Turns in one plane each, and the order they were made in; the first pair answered
q992:
[ -6  -7   2 -15   7   3  11   4  36  -6  23  23 -28] |-> [  8 -12 -15 -16  -4   4 -20   1  43  -3   2 -14 -17]
[ -1  -4  -1  -6 -14 -13   3   4  54  -2 -19 -28  -2] |-> [ -3   1 -31 -10 -19 -30  -7  13  -7   7 -23 -33  -8]
[ -7   4   2  26   4 -47 -13  10   7  15  -9 -26  -9] |-> [-15   8   7  28  13 -50   2  17  -7  15   4  -8 -17]
[ 13   0 -19 -10  10  22 -11  -8   2   5  12 -23  13] |-> [  7   4 -21 -13  12  13   4   2 -22   3  18  -9   9]
q46:
[ 15  16  10  -5  22  -2  29  -3  16  -7  21   2 -16] |-> [ 23   4 -19 -15  10  19  -3 -13   0   4  -4 -24  23]
[ 28  -1  14 -22  -4  -1 -20  24  -4 -20 -14  11  14] |-> [ 20   1  22 -22  -3 -10 -15  33 -12 -23  -4  24   7]
[-12 -21 -11  -2  -1  29 -20   0 -31  15  -5  16  31] |-> [-10  -8  23  15  15   7  27   3  -1  -3  22  40 -10]
[ -6  -1  14  -9   8  -9  25   4  15   1  11  17 -10] |-> [ 15  -7  -9 -16  -3  10   3  -4  21   8  -7 -12  15]
q772:
[ 22  -7 -19  -4 -18 -19 -29 -12 -20 -11  -4 -39 -16] |-> [-12 -12  -3   5 -27 -35 -27  -3 -34  -8 -12 -18 -19]
[-39 -22  17   4 -17   3  -6   8  -2   3 -22  18  15] |-> [-12 -16   6  -3  -8  33 -10  -3  20   4 -20   1  34]
[ 10   1  -7   8 -12 -25 -13  -4  14   4  -5 -24 -19] |-> [-10  -1   5   9 -13 -30  -9   3   4   1 -10 -11 -19]

Between the rows of a pair lie 2 to 4 turns.
[-45 -22  42   4  -5   9  22   3  42 -13  -7  39  -2] |-> [  4 -22  -6  -3 -27   0 -35 -11  47   6 -33 -44   3] | q992 q772
[ 46  24 -30 -12  45  22  35 -22  -1  -2  38 -12 -28] |-> [  5   6 -45 -21  23  27  14  -7 -74  14  17   0  14] | q772 q992 q46 q992
[ 19  -8  -1  -4   4  -6 -27  -9  30  18  -2 -52 -29] |-> [  4   8  12  -3  28 -24  11   4  -2  10  30 -13 -54] | q992 q46 q992
[11 30 21 -4 19 10 28  9 33 -9 17 18 -4] |-> [ 33  25  -4  -1  -1 -26 -15   5  18   2  -9 -32 -26] | q992 q772
[-23  -9  29  -8  20  13  16   3  22  -8   0  12  11] |-> [ -5   0  25   4  16 -28  10   7  16  -9   2 -12 -34] | q992 q772 q46 q46
[ 29  -9  -9  18  17 -19 -16  -3  31  19   7 -29 -37] |-> [-12  -7  -7  12  26 -16  10  19 -37  17  24  27 -25] | q46 q992
[ 15   6  -7   6 -13  -2 -33 -26   3   1  -7  -9  12] |-> [  1  13   3  14 -15 -25 -20 -16 -16  -1   8  10 -14] | q772 q46
[ 51  17  -3  28 -29 -44 -30   5  25  -5 -11 -44 -23] |-> [  5   1   6  33 -45 -63 -40  20 -20  -2 -30 -20 -14] | q772 q46 q46
[  8  -3  -9  -6  19  42  15 -12  21  -7  12  -1  23] |-> [ 25   4 -31  -4  10  -4  -7  -7 -21   0   7 -36  -5] | q992 q772
[-32  -4   9   4   4 -20  12  21 -25   6   8  20  -3] |-> [-15   3  19  13   3 -36   6  14   6   0   7   1 -32] | q992 q992 q992 q46
[  1   5  -4 -25  19  55  34 -12   1  -2  24  24  53] |-> [ 17   2 -44 -35   2  29 -17 -12 -37   9   1 -31  48] | q46 q46 q992 q992
[-23   2  17  20   2 -45  34  24 -44  15   4   3 -39] |-> [-8 -9 49 28 12 11 41  6 58  2  1  9 -4] | q992 q772
[  2  17   7  -5  17 -12  20   5   6  -7  22  16 -32] |-> [-14  11  11   4  -2 -30   8  13   1  -2   7   5 -42] | q992 q992 q772 q992
[ -1 -10   3  -6  -4  47 -12  -2  29   9 -26  19  52] |-> [ 38  14 -48 -19  10   2 -11  -4 -46  16   5  -7   6] | q772 q992
[ 38  -4 -29   3   4  24 -18  -9  37   6 -13 -33  34] |-> [  0   3 -36  -2  -1 -22 -11  20 -68  10  -2  -4   7] | q992 q772
[-15   1   7 -14   2   7  17   7 -18  -6  30  23   1] |-> [  7 -11 -11 -16 -19  14 -24  -4  14   4   1 -27  19] | q992 q992
[ 26 -14 -12 -24  21  34  13 -10  10 -10  21   8  26] |-> [ 16 -21 -13 -24   5  35  -9 -15   2  -1   6  -4  36] | q46 q992 q992
